Y: 3 groups of rows, each row roughly a mix of its group's hidden directions:
Y (80 x 10):
[[ -9 -18 -11  -1  25  29 -43   9 -35  33]
 [ 45   3  -9 -30  40 -19 -12  -6 -27  18]
 [ -4  -9  17 -34  31 -29  -5 -50  11 -13]
 [-29  21  -9 -24  33 -31 -16  16   5 -42]
 [ 15   8  25 -45 -39   4 -20  -7 -35   4]
 [  1 -45 -16 -14 -26  23  27  16  23  32]
 [ 55  41   5  -9 -27  -4  -5   1  25   6]
 [-17  28   1 -36  48 -24   9  -3 -20  20]
 [ 20 -35  13  23 -21  18  17 -45   8  27]
 [ 24 -53  30  -1  30  25  -8 -17 -10   1]
 [-42 -14  25 -13  20 -29  29  25  27  -7]
 [ 32  24 -25   6   4  25 -42 -21 -34   4]
 [ 34   9 -25  -7  46 -43  -7 -14  10   2]
 [ 15 -39  42 -11  35   8   3 -13  -3 -33]
 [ 26  43 -17 -45   8 -24  11  13   2  20]
 [ 25 -32 -36 -21  -1 -23  20  -4  35  26]
 [-58  -1  11  12 -18  45  11  11   6  -7]
 [-40  -9  -5   0  15 -24  -7 -54  14 -23]
 [ 13  47  -1 -32  37 -17  -5 -10 -20  24]
 [-31  -9   1 -32  18 -33  47   7  -4  22]
 [ 57  27  -1  12 -35  16 -16 -13   9   4]
 [ 21  20  58  26  -4  -1   3 -21  29   0]
 [ 47  -1  11 -35  -2  -7 -16  -8 -45  15]
 [ 36  16  35  30 -26  11 -15  -7  35 -15]
 [ -1 -15  28  10  10  -2  23  18  15 -63]
 [ 52   9 -27   5 -47  18  -9  -6   0   6]
 [-31   0 -22 -31 -21 -20   7  -6  53  -1]
 [-21   3  12  29 -26  22  21  36  -4 -43]
 [ 14 -42  17  14   4  43 -12 -15 -25  30]
 [ -4  13  16 -16 -21  38 -12  12 -46  35]
 [-22 -54  -7  18 -35   6  21  16  15 -14]
 [ 33   8   4  -2  58  -3 -13  29 -20  15]
 [-28 -34 -13 -17  -4 -18  51  -1 -15  25]
 [-29  24  -5  17 -52  -5  25 -32  11   3]
 [ 36  28   7 -10 -32 -12   4  25  46  -9]
 [ 14 -30 -36  14  47   3  26  -9   5  25]
 [-21  27   5  12 -39 -17  35  -8  23 -35]
 [ 57 -12   6  21  17  -5  -4  -7 -43   9]
 [ -8 -25 -10  -9  -8  -8  46 -26 -31  39]
 [ 13 -31 -27  32  29   0  27  18  34  18]
 [-46   3 -11 -39  31  32   5  12   3  17]
 [ 43  57  14 -18   6 -11 -10  -6  12  12]
 [ 37  25  30 -21  -3 -12 -32   7 -40  -4]
 [  6 -35 -21   3 -38 -12  24   1  47  13]
 [ 13  13  55  35   7  10  -8 -36   8   3]
 [ 26 -32   0  42   1  10  21  33  23 -24]
 [ 12 -32  11  30 -26  42   7 -18 -14  32]
 [ 25  -8  38   3 -12   3  40  16  16 -43]
 [ 24  23   1  -7  -1 -30  27  39  29 -33]
 [ 43  18   4  31  19 -43 -16  11  14 -17]
 [ 15  32 -12 -13  36 -48 -21  -8  17 -16]
 [ 10 -34  -3 -37 -41  21  14 -13 -17  28]
 [-12   4  20 -31  32 -30   1 -13  12 -49]
 [-11  14   1  52  -9 -23   1   4  40 -31]
 [-43 -38 -38 -12   8  -1   2  31 -11 -15]
 [-41 -26 -28 -26   2  28  26 -11  16  23]
 [  4   3  -3  51  35   9   6 -28 -37 -11]
 [-32 -32 -10  28  15  36 -32  -2 -27   5]
 [ 32 -35  -8  17   5  26 -15  -8  -8  51]
 [ -6 -42  18   4  11  25 -14 -50 -16  19]
 [ 56  41 -10  -5 -24   7 -22  -1  11   2]
 [-12 -34  25  -5  23  39 -26  -7 -38   0]
 [ 26 -26  53 -20   1  20  16 -28 -13  -3]
 [-10   3 -38   3   0 -22 -19 -42  14  43]
 [ 13  26  -5  -3 -18  22  -2  59 -26  18]
 [ 24  23   6  30  33 -32 -14  31  24 -16]
 [ 57  31   2  11 -27  14 -14 -25  -2  12]
 [-41 -14   4 -14  32 -14 -22 -44  -3 -21]
 [ 51  39 -12 -23 -26 -10   2  10  18  11]
 [ 24 -26   5  43 -25   7  37   0  30 -12]
 [-22  -1  11  11  20  47   4 -12 -52   4]
 [-20  31  19 -39  31  18 -23  26 -22   2]
 [-33  -2 -10 -23  43 -12  14 -13 -40  24]
 [ -3 -27 -29  -9  41  12  21  25  26  31]
 [-25  14  17 -58 -25  14 -15  25   5   6]
 [ 48  45 -24 -14  -3   7 -30  -4  -8   6]
 [ 34 -11 -28 -37  37 -19   3 -14 -10  26]
 [ 19 -56   6  32   7  24   0 -27   5  17]
 [ 50  44  20   7  -6   8 -16 -29  -1  15]
 [ 10 -42 -14 -14 -13  31  24 -22 -29  31]]

which group is each row in? (one row of each group first):
[-19  -3   6 -35  50  -7 -37  -1 -20 -16]
F
[-32 -16 -35 -36  16 -17  27  13 -27  17]
G
[ 24 -26 -22 -50  -6  -6   9 -24 -13  32]
J

[ 33  24 -39 -26 -24  -3 -15  34  16 -10]
G
[-15  32  -3  17  62  -5 -14  -7 -16 -18]
J
[-11  27 -14  -8 -32  14 -13 -15 -27  53]
F
[ 14 -10  -8  45 -24 -29  11   3  44 -16]
J
[-33 -33 -17  28   2  39  35  -2  10  13]
J
[-30  -3 -34  38 -25  23 -17  -3 -15  32]
F
